Rows are one point carried round by a steady rotation, each followed by how many ticks it has turned.
The counts run from 0 to 470.
[126 117 136 116 139 127 111 171 124 126  94 180 158 151 121  72  73 154
 107  95 145 177 104 137 105  96 102 104 113 153 136  85 146  97 128 101
 176 134  94 124  99 182  85 150 133 136 160 150 105 124 105 145  90 192
  97 123 154 139 146 133 125 122 136 107 131 136 144 112  91 106 117 123
 143 154 136  80] -> 242
[105 156 118 125 105 118 139  90 145  91 174 149 124  97 125 162 112 119
 194 153 145 183 100  83 101 170 142  88 137 115  72 167 120 115 143 138
 126 151 117 124 122 100 130 123 117 147  97 121 139 155  92  93 113 156
 171 138 139 122 164 103 111 166 143 174 165 112 105  74 149 123 117 111
 138 131 153 168] -> 317
[ 83 160  92 112 136 166 118 131 104 101 138 159  83 109 155 103  94 182
 114 104 167 176 112  89 129 138 110 167 133 128  94 149 131  77  94 109
 120 176 123 121 134 157  93  72 152 154 137  85 143  99 144 152 140 138
 145 124 112 129 139 143 113 141 169 155 120 140 131  95 160 106 124 155
 169 135 126 160] -> 223
[116 133 127  93  71  78  92  58 167 118 150 138 114  87 121 115  79 127
 143 114 127 179 115 130 136  92 120 109 160 149  77 131 172  87 119 164
 146 118  88 148  66 151 123 150 149 126 121 136 129 167 114 121 137 131
 167 139 132 141 106 111 163 113 159 143 169  89 141 119 138 116 122 127
  99 136 114 126] -> 279
[152 140 122 120 108  81 115 130 183 135 120 153 162 152  84 119  60 136
 103 122 123 201  92 142 120  93 117  85 131 139  79 101 147 111  95 121
 172 122  89 134 117 128 123 153 108 114 151 143 105 158 100 112  99 179
 160 155 133 147 125  79 135 120 151 134 127 100 124 118  99  75 125 142
 105 123 122 112] -> 12
[164 138 118 119 116 125 121 121 122 143  54 100 164 160 132  88  92 105
 150 124 106 149 117 119 123 105  93  65 121 128 119 117 133 143 156 125
 154  91  79 126  70 164 110 184 102 143 127 143 114 126  87  86  78 170
  88  97 178 138 117  97 144 129 147 132 101 132 133 116 122 136 122 113
 101 135 136  92] -> 150
[103 140 141 104  99 117 163  86 137  95 141 160 143 100 128 134 106 116
 209 125 145 166 104  92  95 145 135  94 129 105  95 170 134 144 188 122
 137 147 116  90 101 104 111 159 100 168 111 127 133 146  66  96  86 145
 120 130 161 133 164 125 122 157 148 149 162 110  94  91 154 129 106 103
 141 160 174 112] -> 318
[120 128 149 133  72 129 140  84 140  97 107 147 149 130 147 143 117 100
 177 101 145 160 122 123 109 125 112  61 162 131 103 137 165 136 180 141
 162 127 100 110  74 131 111 169 106  94 133 106 145 169  87 101  64 178
 126 103 148 140 136 141 124 151 159 137 167 128 124 106 121 117 118  91
 132 155 182  80] -> 182
[ 89 168 115  66 145 176 122 129  89 114 103 140 110 104 131 103  73 162
 119 108  97 170 129  75 119 145 135 139 127 136 111 130 106 100 145 112
 126 176 121  91  93 173  95 130  82 192 145 140 145  94 106 148 110 116
 128 106 151 127 163 152 110 137 143 127 121 166 134 113 165 137 144 144
 136 169 122 140] -> 227
[129 166  88 174  89 178 149 127  92  92  92 117 121 168 176 139 104 154
 153  90 140 165 113 114 139 135 122  96 140 148 107 128 123 116 137  87
 118 143 136 110 120 147 128 106 118  83 160  83 137 124 111 132 105 163
 132 111 137 146 134 154  84 176 186 185 107 142 110  79 123 118 117 137
 152 136 141 138] -> 326
[155 128 121 131 104  91 123 131 165 113 109 147 183 151 101  79  61 122
 138 113 119 186  87 148 107  83 122  63 107 137  95 109 136 126 124 115
 150 112 105 130  93 134  96 168 130 148 141 143  98 139  70 114  97 196
 133 136 144 134 143  82 140 121 159 134 118 100 136 122  74 107 111 114
 129 123 112 106] -> 7
[139 168  96  91 127 128 107 102  94 138  80  83 110  89 138 122  82 134
 155 126 103 176 110  89 139 138  99 108 133 102  71 140 124 151 138 121
 129 118  94 111 113 148 129 136 103 167 124 139 142  90 114  78 128 107
 117 101 169 113  98  95 142 130 185 172  78 113 104 107 195 117 156 148
 104 127 109 169] -> 26
[ 78 106 149 119 135  98 120  95 138 116 146 171  68 105 135 100 100 103
 186 130 176 136 132  90  88 137 136 112 165 115 127 149 130  97 143  95
 153 162 117 119 126 138 123 146 174 180 125 143 108 130 121  89  96 177
 117 152 127  95 150 153  83 156 135 143 200 118 122  76 127 114  97 103
 117 141 171 140] -> 198
[161 150  89 105  96 116 112  58  98 107  88  80  80 106 157  89  83 132
 164  98 108 155 124  90 145 114 139  74 149 110 101 140 131 109 159  91
 105 140 131 101  99 157 149 143 114 158 112 127 119 106 103  80 113 124
 118 118 147  98 126 129 108 162 155 177 105 141  92 104 150 143 128 135
 107 138 106 163] -> 429
[ 81 148 147  52 124 149 103 110  85 112 116 154 105 100 142 105  82 155
 104  74 136 191 126  87 123 136 109 144 128 119 122 112 145 115 150 109
 144 173 119  81  98 155 119 117 107 160 159 128 139 103 106 159 110 124
 136 132 134 138 149 169 121 135 141 103 140 150 129 115 154 128 157 125
 144 173 156 107] -> 221
[110 151 116 101  95 103 103  65 149 111 174 141  92  93 122 144  98 128
 162 116 154 179 108  79 114 135 136 119 148 110  67 157 139 107 114 136
 127 151 127  99 132 103 147 103 141 115 120 106 145 136 119  99 154 125
 186 139 102 134 134 106 121 139 163 171 146 101 105 104 150  92 124 129
 121 125 146 173] -> 311
[132 159  95  87 164 163 110 119  98 148  72 105 137 120 144 112  95 139
 124 128 102 150  96  75 123 117  97 108 100 135  92 136 111 137 140 146
 129  95 105 120 113 192  90 142  94 184 105 154 144 109  97 102 115 120
 100  84 164 143 135  99 151 121 155 127  75 121 123 133 163 117 140 150
 118 121 136 136] -> 260
[121 152 120 139  96 136 112  96  98 141  87 104  67 116 159 133 103 135
 142 100 152 138 128 118 159 139  85 123 191 134 103 126 157  90 137  87
 139 137 101 122 112 159 136 104 154 114 157  90 142 110 163  90 122 145
 121 108 131 112  82 163 118 144 160 177 143 146 143  81 164 100 121 147
  87 140 102 149] -> 48
[112 150 155  72 111 129 126 108  97 110  92 146 105  77 121 122  95 131
 165 110 135 183 138  93 122 169 116 121 120  88 111 146 149 137 173  91
 147 186 103  73 102 119 116 142 110 170 149 135 143  90 109 111 108 129
 124 128 151 132 134 154 125 153 163 126 146 124 101  84 170 122 143 117
 130 171 145 130] -> 455
[142 110 121 112 125 152  97 130 131 149  75 147 155 170 129  89  80 126
 121  95 134 141 107 129 109  89  99  90 130 166 137  99 153 104 142 133
 174 108  93 123  74 192  87 171 107 127 132 150 120 146  79 124  78 179
 101  99 159 139 136 115 153 115 140 111 136 138 129 137 111 121 139 116
 117 142 154  73] -> 384
[107 147 127 140 156 164 132 161 143 128 147 175 130 160 108 147 104 127
 137 156 140 181  86  78  76 136 129 112 124 147  84 122  93  90 100 106
 135 155 115 126 168 127  85 109  83 151 104 134 131 115 104 112 123 165
 169 120 123 129 182  87  94 149 157 178 115 117 120  80 139  90 128 136
 153 113 149 166] -> 349
[126 136 121  85 139  78 120 111 112 130  92 114 121  73 135  66  82 145
 145 131 133 157 129 112 132 120  96 112 138 122 110 109 139 135 146 126
 146 127  90 146  67 176 100 144 160 201 142 140 122 132 120 104 100 154
  91 116 168 110 109 133 142 104 135 103 128 139 164 105 149 128 125 127
 106 156  77 131] -> 139
[102 115 151 124 115 146 127 128 105 147  90 174 114 151 171 130 134 108
 156 109 174 141 114  86  96 117  91 112 155 116 135 136 163 142 158  98
 194 139 101 113 134 145 139 131 125 124 134 132 119 170 119  80  66 176
 103 130 139 126 122 141 106 163 136 111 164 137 112  99 132 100 126  91
 132 151 210  87] -> 68
[103 143 144 104 105  93 115 104 144 117 158 162 105  97  98 164  93 136
 133 130 164 203  96  86 121 153 132 145 150 100  74 140 145 108 124 118
 155 182 117 116 143 100 136  98 127 136 143 103 134 117 133 110 132 147
 180 165 114 130 129 126 114 150 160 168 168 112 113  77 155  90 132 121
 125 144 128 168] -> 453
[107 121 149 139 101 114 144 128 123  98 145 171 122 154 119 130 106 141
 141 130 151 187 123 111 114 141 125  98 170 114 104 115 160 111 151 104
 176 164 125 117  93 114 144 131 119 122 172 106 125 150 108 126  83 197
 128 145 114 124 142 160  98 151 130 132 197 156 144  72  96 114 108 106
 124 162 162  87] -> 329
[137 139 113 122  93 145 104  80 102 130  72  97  55 103 164 119  94 131
 164 107 136 121 144  93 133 137  94 107 173 126 109 139 152 101 162  99
 121 140 122 100 112 167 121 140 139 133 118 106 142  89 129  96 117 137
 114 104 164 107 111 167 109 145 166 185 130 127 119  92 169 139 117 133
  92 133 142 167] -> 53
[117 141  80 131 110  99 117  81 146 136 145  80  71  99 147 101  93 162
 155 148 142 152 113 101 151 109 117 108 175 146  68 150 138  75 105 125
 117 113 104 169 102 168 130 113 158 146 116 112 131 146 141  86 143 135
 140 118 129 103  97  91 132 131 143 173 121 130 162 108 169 104 122 135
  91 109  81 181] -> 283
[112 144 138 105 144 191 139 184  82 128  55 145 145 162 144 113 109 140
 127 106 140 158 114  86  83 132  90 117 100 125 128 127 127 131 149  98
 159 143  99  93 130 156  88 132  89 156 136 129 134  81 101 129  74 160
  87 106 169 135 150 128 107 149 161 120  99 138 121 107 132 113 140 124
 154 157 181 110] -> 352
[129 138  95 159 119  94 130  94 151 127 138 103  93 131 146 104 103 117
 196 145 141 149  99 106 122 110 108  79 156 146  85 155 125  99  97 128
 121  93  97 182 129 144 129 125 154 150  90 127 121 169 125  72 121 156
 125 121 134  98 123  74 124 152 145 192 128 113 136 109 146 102  96 124
 106  88 122 167] -> 289
[134 129 128  79  85  80 105  50 111 100 121 121 115  99 135 100  91 126
 138  92 120 184 118 104 137 100 138  94 156 107 107 133 161 122 181 127
 147 141 103 103  48 152 155 156 138 125 140 142 128 153  94 110 105 143
 128 139 136 131 113 149 129 136 142 118 181 137 127 111 128 144 123 102
  99 153 135  90] -> 422
[129 112 146 115  94  76 120 102 105 130 103 145 119 131 150 120 112 125
 139 106 152 153 108  86 118 107 104 109 158  97 117 123 184 132 145 106
 205 141  89 128 122 132 165 142 151 111 146 137 115 175 136  72  69 156
 103 147 120 114  96 114 136 140 144 114 178 122 121  94 125  95 118 105
 113 133 180  94] -> 302
[114 115 149  39 164 105  77 110 136 160 104 158 123  99  96  94  64 127
  99 116 128 165 124 103 116 109 111 133 109 118 104 104 148 112 130 139
 164 150 100  92 109 167 102 162 119 188 126 187 113 111  97 126 125 140
 119 128 160 125 128 102 158  87 145  96 146 106 125 140 150 110 157 125
 109 147 136 124] -> 253
[141 142 157  65 130  59 118  97 123 161 117 142 121  66  95 120  85 121
 166 156 131 183 112  95 111 130 117 120 133  90  95 123 162 140 148 135
 168 139  90 131 116 135 141 154 137 189 136 162 132 126 125  79  99 139
 126 142 140 111 116  93 147 120 145 119 148 110 141 105 170 103 140 119
  92 135 119 127] -> 24
[107 164 147  98 121 168 150 129  85 114  97 131 129  93 138 136  96 121
 170 135 109 175 141  81 107 174 126 104 128 108 111 129 125 121 183 100
 125 166 114  91  90 135 100 147  75 176 140 124 153  93  95 121 105 137
 110 111 178 128 147 161 108 152 157 151 121 148 121  75 161 156 140 124
 136 165 157 125] -> 461
[108 146 107 118 148 170 108  99  80 133  95 112  57 132 152 124 116 119
 155 129 109 148 135  49 114 143 138 107 141 121 101 132 108  95 148  84
 116 161 132 108 143 140 135 137  95 162 112 148 111 108 100  81 119 135
 120 113 144 103 140 155  87 158 132 167 139 169 100  69 161 131 131 118
 103 143 162 151] -> 200
